In the data rows, 128 means zero.
Here are some points:
{152, 123, 128, 122, 130, 080, 113, 120, 112, 151, 164}
{112, 132, 186, 149, 161, 144, 105, 090, 117, 124, 082}
{165, 107, 128, 138, 101, 091, 080, 116, 096, 114, 134}
{133, 156, 087, 144, 120, 119, 140, 138, 177, 101, 093}
{093, 124, 108, 135, 120, 105, 119, 137, 112, 125, 107}
{151, 090, 128, 105, 113, 103, 104, 074, 078, 151, 179}
{078, 070, 163, 173, 172, 094, 076, 080, 078, 144, 161}
{138, 160, 112, 085, 059, 180, 177, 169, 195, 089, 097}
{091, 118, 130, 161, 168, 123, 098, 065, 082, 124, 152}
{126, 109, 175, 158, 108, 095, 124, 124, 104, 147, 104}
{134, 076, 179, 194, 149, 089, 118, 143, 094, 123, 118}
{074, 117, 093, 137, 135, 093, 111, 143, 117, 127, 117}
{086, 105, 122, 156, 123, 038, 135, 130, 059, 106, 112}
{178, 102, 137, 090, 116, 173, 112, 218, 142, 135, 133}
{155, 126, 115, 123, 138, 129, 180, 135, 119, 121, 134}
{155, 152, 147, 108, 119, 163, 166, 181, 141, 153, 105}
{111, 116, 174, 152, 105, 099, 141, 119, 114, 145, 114}
{135, 107, 223, 147, 152, 125, 177, 077, 108, 151, 067}
{085, 066, 088, 159, 149, 069, 122, 160, 204, 136, 126}
{153, 123, 132, 154, 160, 092, 099, 087, 098, 114, 162}
{123, 136, 069, 111, 109, 137, 144, 132, 122, 152, 128}
{187, 159, 137, 093, 119, 137, 178, 175, 102, 150, 062}
{110, 169, 122, 091, 130, 139, 151, 188, 179, 139, 123}
{161, 124, 107, 108, 074, 129, 101, 119, 134, 158, 085}
{150, 149, 155, 122, 089, 149, 138, 132, 127, 123, 096}
{102, 117, 054, 111, 102, 127, 139, 122, 109, 154, 151}
{106, 115, 099, 127, 087, 119, 106, 126, 140, 108, 153}
{146, 142, 165, 112, 092, 194, 110, 143, 126, 162, 132}
12 more points follow, each with its number after it:
{187, 162, 165, 129, 089, 142, 164, 119, 170, 130, 084} 0
{120, 132, 125, 140, 141, 137, 123, 197, 050, 129, 157} 1
{122, 113, 148, 153, 130, 115, 130, 093, 131, 097, 129} 2
{139, 113, 171, 143, 185, 156, 154, 116, 137, 157, 081} 3
{141, 131, 079, 104, 056, 143, 149, 179, 152, 115, 136} 4
{164, 173, 092, 107, 105, 114, 089, 141, 105, 109, 088} 5
{172, 204, 084, 120, 133, 148, 126, 179, 142, 159, 094} 6
{161, 110, 072, 122, 114, 157, 078, 155, 139, 144, 107} 7
{190, 172, 124, 109, 064, 151, 099, 185, 139, 130, 101} 8
{087, 097, 152, 150, 159, 103, 088, 095, 092, 149, 148} 9
{086, 162, 121, 111, 102, 160, 183, 142, 155, 148, 159} 10
{178, 178, 063, 160, 126, 191, 146, 129, 129, 126, 121} 11
Which two of these numbered points are nearest to each point below, looking only along the 2 directions in which the first points spread most? Their numbers follow each, nearest first.
{106, 180, 132, 091, 147, 139, 158, 203, 186, 149, 116} > 6 8
{097, 121, 141, 182, 171, 143, 084, 069, 071, 113, 153} > 9 2
{161, 176, 155, 121, 083, 163, 145, 152, 134, 134, 071} > 0 8
{195, 144, 083, 141, 160, 190, 170, 151, 171, 159, 103} > 8 6
{085, 172, 120, 111, 099, 151, 179, 150, 155, 142, 160} > 10 11
{178, 091, 228, 109, 192, 133, 150, 111, 114, 119, 113} > 3 2
{065, 094, 203, 216, 206, 104, 124, 022, 072, 129, 189} > 9 2
{165, 114, 184, 151, 155, 184, 135, 125, 130, 146, 138} > 3 0
{141, 158, 108, 082, 061, 179, 166, 174, 192, 104, 099} > 6 8
{166, 099, 059, 124, 105, 162, 078, 137, 144, 129, 112} > 7 10
{105, 125, 048, 103, 102, 135, 135, 119, 106, 165, 148} > 7 5
{126, 127, 149, 125, 120, 193, 098, 180, 153, 115, 127} > 11 5
{121, 146, 103, 091, 159, 176, 168, 177, 136, 151, 182} > 10 11
{135, 129, 084, 103, 062, 130, 148, 169, 151, 129, 152} > 4 7
{188, 165, 132, 122, 129, 141, 171, 160, 174, 109, 065} > 8 0
